One turn sends every row of this set to another row. A few are shown first. Where does it send the rows asked after them?
q_845: [-0.931,-0.529,-1.250,3.096,1.687,-0.560,-0.395,-1.433,-0.193,0.942,0.415,-1.710,0.619,0.098,1.237,-0.690,0.049,1.294,1.157,-2.033,-0.243,-3.233,-0.253,1.011,0.899,-0.698,-0.824,-0.548,2.457,-0.322,-2.476]
q_284: [-1.790,-1.946,-0.652,1.094,2.624,1.204,0.122,-1.768,-0.363,-0.375,1.290,-1.301,0.541,0.115,1.787,-0.001,-0.746,-0.086,3.483,-1.217,-0.266,0.338,0.724,0.347,0.778,0.397,4.067,-0.991,1.072,-0.016,0.596]
q_279: [-0.987,-1.341,-0.749,-0.913,3.133,-1.248,-0.623,-1.430,-0.042,-0.858,2.946,0.456,2.047,-2.103,1.009,-0.557,1.075,0.808,2.167,-0.992,0.076,-1.061,-0.213,1.072,0.144,-1.344,-0.466,-0.296,1.365,-0.035,0.858]
q_36: [-0.711,-1.233,-1.150,-0.645,2.746,-1.665,-0.566,-1.499,0.340,-0.501,2.541,-0.102,2.658,-1.647,1.321,-0.489,1.310,1.620,1.598,-0.920,0.123,-1.200,-0.518,1.318,0.521,-1.458,-0.255,-0.511,1.247,-0.297,0.664]
q_700: [-1.333,-0.579,-1.298,0.774,3.367,1.063,-0.090,-1.735,0.743,0.677,1.014,-1.549,-2.981,-1.268,1.654,-0.516,-0.107,-2.704,1.661,-1.044,-0.533,0.076,1.214,1.067,0.791,-0.397,1.636,-1.001,2.367,-0.275,-2.755]
q_65: [-0.914,-0.686,-1.513,-2.637,0.559,0.022,-0.161,-1.094,0.621,0.871,0.069,0.820,-0.851,0.773,2.237,0.821,0.090,-1.625,0.285,-2.184,-0.579,-2.145,0.447,0.967,1.481,-1.831,2.499,1.664,0.645,-0.172,0.312]
q_932: [-0.667,-0.496,-2.142,1.357,2.591,0.341,-0.035,-1.836,1.504,1.415,0.317,-2.581,-1.794,-0.185,2.421,-0.405,0.349,-0.968,0.514,-0.801,-0.450,-0.267,0.453,1.865,1.493,-0.559,2.006,-1.213,2.135,-0.859,-3.268]
q_45: [-0.045,-1.104,-1.704,0.130,-1.569,-0.462,-0.417,-1.577,1.192,-0.247,1.280,-1.856,-2.406,1.100,0.845,-0.782,0.279,-2.259,1.657,-1.493,1.354,-2.674,0.318,1.299,0.241,-0.565,-0.095,-1.492,0.333,-0.516,0.335]
q_631: [-0.599,-1.844,-0.978,-3.856,1.259,-0.267,-0.950,-1.238,-0.302,-0.024,2.246,-1.352,0.525,0.055,1.085,-0.513,0.317,1.428,0.615,-1.968,-0.253,-0.811,1.259,1.257,0.596,-0.888,-0.930,-0.679,2.348,0.088,1.278]
q_22: [-0.596,-1.719,-1.097,-3.478,1.184,-0.411,-0.866,-1.238,-0.286,0.426,1.503,-1.745,0.892,0.388,1.336,-0.348,0.397,1.770,0.230,-2.023,-0.270,-0.984,1.088,1.276,0.810,-0.881,-0.925,-0.617,2.031,0.126,1.060]
q_909: [-0.807,-0.897,-1.349,0.350,3.047,1.014,-0.319,-1.815,1.342,0.062,2.473,-1.374,-3.057,-1.517,1.495,-0.836,0.245,-2.448,1.739,-0.753,-0.230,0.025,0.982,1.519,0.630,-0.424,1.996,-1.240,2.853,-0.593,-2.495]
q_864: [-0.920,-1.498,-1.044,-3.306,1.366,-0.494,-0.711,-1.213,-0.726,0.766,0.587,-1.817,0.821,0.506,1.420,-0.276,0.150,1.594,0.243,-2.170,-0.421,-0.927,1.256,0.984,0.844,-0.845,-1.199,-0.481,1.812,0.320,0.930]
q_745: [-1.768,-0.912,-0.597,-0.325,3.571,-1.297,-0.267,-1.298,-0.873,-0.037,0.873,0.258,2.126,-1.886,1.181,-0.113,0.573,0.339,2.002,-1.398,-0.188,-0.973,0.105,0.331,0.300,-1.224,-0.980,0.074,0.750,0.439,0.535]
q_31: [-0.155,-1.168,-1.612,0.099,-1.382,-0.340,-0.413,-1.531,1.031,-0.349,1.361,-1.697,-2.606,0.947,0.747,-0.788,0.134,-2.573,1.854,-1.592,1.342,-2.576,0.453,1.070,0.135,-0.467,-0.186,-1.431,0.437,-0.460,0.420]
q_733: [-0.712,-0.610,-0.851,1.007,-0.970,0.654,-0.090,-1.357,-0.609,0.768,0.409,-1.768,-1.623,-1.714,0.426,0.376,-0.746,0.669,2.033,-1.689,0.091,-2.064,-0.211,1.247,0.556,-1.140,2.873,1.047,2.859,0.101,-3.390]
q_235: [-0.333,-0.879,-0.843,0.579,-1.186,0.773,-0.337,-1.472,-0.140,0.236,1.628,-1.519,-1.820,-1.981,0.212,0.150,-0.480,0.777,2.260,-1.487,0.243,-2.009,-0.264,1.584,0.447,-1.219,3.130,0.828,3.247,-0.140,-3.130]
q_198: [-0.838,-0.901,-1.234,-3.098,0.604,0.268,-0.380,-1.111,0.759,0.176,1.280,1.323,-1.337,0.259,1.850,0.620,0.174,-2.011,0.743,-2.114,-0.432,-2.049,0.556,0.973,1.128,-1.785,2.577,1.551,1.111,-0.222,0.694]
q_637: [-1.713,-0.471,-0.587,2.919,2.439,-0.023,-0.289,-1.257,-1.104,0.743,0.152,-0.983,-0.231,-0.633,0.824,-0.585,-0.564,-0.163,2.012,-2.410,-0.427,-2.955,0.317,0.243,0.441,-0.516,-1.284,-0.240,2.419,0.221,-2.221]
q_229: [-0.034,-1.199,-0.972,1.813,1.382,-0.155,-0.937,-1.421,0.853,-0.814,4.110,-0.765,-0.206,-0.937,0.503,-1.443,0.635,1.037,2.028,-1.521,0.237,-3.101,-0.334,1.711,0.256,-0.835,-0.230,-1.050,3.715,-0.789,-1.649]
q_234: [-0.339,-0.910,-1.711,-2.934,0.125,-0.066,-0.406,-1.192,1.282,0.449,1.278,0.799,-0.747,0.764,2.177,0.617,0.480,-1.057,0.218,-1.888,-0.355,-2.229,0.183,1.480,1.454,-1.868,2.926,1.375,1.088,-0.562,0.483]
q_476: [-0.585,-0.885,-0.574,0.498,-0.995,0.957,-0.379,-1.382,-0.425,0.058,1.696,-1.261,-2.121,-2.262,0.050,0.128,-0.617,0.255,2.543,-1.530,0.190,-1.956,-0.058,1.352,0.271,-1.123,2.983,0.945,3.296,0.037,-3.009]
q_778: [-1.487,-1.908,-1.030,1.296,2.266,0.873,0.179,-1.827,0.057,-0.099,1.126,-1.766,1.072,0.558,2.118,-0.042,-0.486,0.678,2.947,-1.045,-0.178,0.205,0.380,0.707,1.039,0.300,4.340,-1.126,0.978,-0.298,0.429]
q_113: [-0.145,-0.757,-2.209,0.871,2.286,0.379,-0.301,-1.888,2.152,0.756,1.786,-2.453,-1.856,-0.393,2.227,-0.709,0.729,-0.642,0.635,-0.467,-0.149,-0.318,0.320,2.285,1.363,-0.656,2.422,-1.497,2.589,-1.202,-3.017]
q_43: [-1.303,-2.060,-1.061,1.087,2.182,0.967,0.018,-1.803,0.290,-0.407,1.809,-1.666,0.982,0.407,1.971,-0.190,-0.354,0.767,3.048,-0.942,-0.074,0.178,0.353,0.932,0.953,0.245,4.479,-1.290,1.211,-0.352,0.544]
q_860: [-0.153,-1.027,-1.781,0.315,-1.530,-0.502,-0.299,-1.563,1.133,-0.019,0.825,-2.019,-2.345,1.303,1.020,-0.681,0.239,-2.186,1.509,-1.539,1.262,-2.633,0.273,1.212,0.345,-0.506,-0.196,-1.419,0.234,-0.474,0.227]
q_25: [-0.115,-0.912,-1.483,2.542,1.119,-0.655,-0.708,-1.436,0.770,0.179,2.398,-1.627,0.663,-0.053,1.076,-1.124,0.582,1.863,1.233,-1.623,0.101,-3.297,-0.663,1.730,0.798,-0.839,-0.261,-0.995,3.133,-0.856,-2.174]
q_283: [-1.316,-1.551,-0.762,-3.332,1.729,-0.180,-0.639,-1.212,-1.106,0.690,0.466,-1.499,0.457,0.269,1.218,-0.136,-0.109,0.958,0.581,-2.328,-0.523,-0.786,1.463,0.567,0.676,-0.786,-1.377,-0.339,1.818,0.574,1.002]
q_175: [-0.374,-0.963,-1.717,0.372,-1.395,-0.442,-0.264,-1.494,0.829,0.142,0.520,-1.961,-2.431,1.230,0.949,-0.644,0.093,-2.384,1.574,-1.639,1.202,-2.642,0.419,1.024,0.317,-0.436,-0.337,-1.305,0.106,-0.368,0.232]
q_553: [-1.498,-0.871,-1.002,-0.082,3.264,-1.609,-0.225,-1.413,-0.589,0.325,0.450,-0.208,2.689,-1.375,1.558,-0.075,0.800,1.092,1.508,-1.316,-0.144,-1.183,-0.222,0.640,0.656,-1.321,-0.810,0.027,0.560,0.201,0.311]
q_178: [-1.255,-0.428,-1.668,1.241,3.196,0.688,0.066,-1.811,0.823,1.346,-0.101,-2.200,-2.377,-0.632,2.163,-0.288,-0.061,-1.987,1.042,-1.004,-0.545,-0.076,0.911,1.173,1.164,-0.393,1.592,-0.910,2.011,-0.355,-3.155]
q_377: [-1.759,-1.851,-0.811,1.312,2.568,1.008,0.170,-1.816,-0.258,-0.117,0.837,-1.596,0.838,0.400,1.998,0.077,-0.679,0.273,3.146,-1.192,-0.269,0.274,0.563,0.454,0.966,0.315,4.163,-1.050,0.877,-0.079,0.454]
q_971: [-0.499,-0.953,-1.561,0.291,-1.178,-0.361,-0.291,-1.517,0.706,0.003,0.616,-1.733,-2.647,1.013,0.830,-0.670,-0.011,-2.692,1.806,-1.695,1.198,-2.593,0.517,0.834,0.196,-0.465,-0.413,-1.316,0.191,-0.314,0.297]
q_368: [-1.496,-1.172,-0.447,-0.783,3.532,-1.114,-0.412,-1.312,-0.651,-0.663,2.092,0.584,1.834,-2.291,0.913,-0.354,0.765,0.179,2.364,-1.288,-0.059,-0.953,0.104,0.517,0.072,-1.210,-0.795,-0.059,1.152,0.325,0.854]
q_585: [-0.379,-1.068,-1.470,0.120,-1.264,-0.265,-0.381,-1.525,0.802,-0.218,1.078,-1.607,-2.791,0.853,0.705,-0.709,0.015,-2.795,1.905,-1.633,1.227,-2.539,0.586,0.941,0.118,-0.457,-0.359,-1.324,0.354,-0.372,0.410]
q_93: [-0.878,-0.790,-0.436,0.627,-0.711,0.982,-0.235,-1.373,-0.745,0.294,1.103,-1.207,-2.235,-2.282,0.046,0.198,-0.865,-0.014,2.559,-1.735,0.136,-1.853,0.068,1.042,0.183,-1.045,2.805,1.084,3.104,0.236,-3.047]
q_508: [-0.959,-1.791,-0.580,-3.895,1.626,-0.053,-0.936,-1.228,-0.718,-0.114,2.105,-1.083,0.156,-0.240,0.943,-0.502,0.159,0.785,0.925,-2.150,-0.354,-0.736,1.505,0.839,0.370,-0.791,-1.138,-0.542,2.311,0.348,1.367]
q_708: [-0.200,-0.941,-1.856,0.395,2.496,0.742,-0.465,-1.846,2.070,0.084,2.943,-1.880,-2.486,-1.045,1.776,-0.902,0.731,-1.399,1.294,-0.478,-0.046,-0.184,0.541,2.207,0.947,-0.619,2.382,-1.527,2.934,-1.052,-2.628]
q_331: [-0.937,-0.640,-0.559,0.883,-0.795,0.890,-0.172,-1.360,-0.863,0.608,0.433,-1.448,-1.973,-1.994,0.178,0.331,-0.946,0.129,2.358,-1.744,0.025,-1.942,-0.021,0.978,0.383,-1.100,2.720,1.151,2.869,0.255,-3.285]
q_366: [-0.840,-1.067,-0.246,1.635,2.142,0.332,-0.816,-1.246,-0.051,-0.964,3.843,-0.089,-1.027,-1.655,0.133,-1.314,0.054,-0.475,2.867,-1.879,-0.010,-2.811,0.169,0.937,-0.238,-0.663,-0.718,-0.724,3.683,-0.294,-1.414]
q_511: [-1.285,-1.621,-0.559,-3.653,1.805,0.007,-0.758,-1.129,-1.113,0.255,1.193,-1.188,0.148,-0.157,1.000,-0.301,-0.091,0.569,0.936,-2.313,-0.466,-0.640,1.578,0.524,0.464,-0.730,-1.385,-0.351,2.030,0.611,1.241]
q_205: [-1.368,-2.117,-0.838,0.859,2.296,1.110,-0.035,-1.777,0.235,-0.697,2.170,-1.397,0.684,0.104,1.794,-0.269,-0.438,0.383,3.363,-0.948,-0.105,0.249,0.471,0.816,0.771,0.254,4.467,-1.258,1.387,-0.312,0.750]
q_854: [-0.960,-0.998,-1.290,-0.193,2.830,-1.779,-0.423,-1.466,0.015,0.094,1.301,-0.370,2.898,-1.223,1.633,-0.194,1.117,1.758,1.304,-1.010,0.010,-1.245,-0.531,1.206,0.761,-1.390,-0.444,-0.235,0.882,-0.119,0.381]
q_428: [-1.056,-0.749,-1.289,-2.816,0.668,0.206,-0.255,-1.076,0.417,0.564,0.446,1.187,-1.250,0.421,2.004,0.732,0.032,-2.007,0.624,-2.256,-0.548,-2.023,0.643,0.816,1.239,-1.768,2.413,1.642,0.841,-0.058,0.515]
q_701: [-0.403,-0.716,-0.947,0.858,-1.235,0.658,-0.228,-1.413,-0.191,0.601,1.013,-1.778,-1.567,-1.705,0.400,0.260,-0.502,0.969,1.912,-1.523,0.215,-2.079,-0.326,1.518,0.632,-1.264,3.101,0.961,3.016,-0.119,-3.337]
q_399: [-0.575,-0.767,-1.734,-2.620,0.214,-0.145,-0.306,-1.193,1.011,0.832,0.426,0.624,-0.686,0.945,2.317,0.716,0.327,-1.097,0.068,-2.021,-0.494,-2.219,0.247,1.235,1.546,-1.902,2.695,1.506,0.754,-0.414,0.282]
q_379: [-1.606,-2.068,-0.646,0.873,2.560,1.225,0.068,-1.819,-0.091,-0.683,1.881,-1.242,0.516,-0.071,1.701,-0.170,-0.607,-0.086,3.521,-1.096,-0.129,0.374,0.646,0.539,0.717,0.311,4.268,-1.115,1.231,-0.153,0.723]
q_492: [-0.435,-0.988,-1.490,-3.146,0.278,0.121,-0.456,-1.142,1.174,0.141,1.700,1.097,-1.098,0.397,1.968,0.503,0.381,-1.549,0.546,-1.959,-0.345,-2.107,0.324,1.274,1.241,-1.899,2.827,1.399,1.186,-0.441,0.662]
q_371: [-1.610,-0.785,-0.027,2.159,2.661,0.405,-0.524,-1.235,-1.031,-0.249,1.860,-0.182,-1.004,-1.473,0.246,-0.963,-0.489,-1.015,2.843,-2.305,-0.287,-2.772,0.586,0.127,-0.085,-0.421,-1.309,-0.326,2.980,0.263,-1.734]

q_371 -> q_366
q_854 -> q_553
Now these:
q_31 -> q_45
q_932 -> q_178
q_864 -> q_283
q_399 -> q_65
q_379 -> q_205
q_235 -> q_701

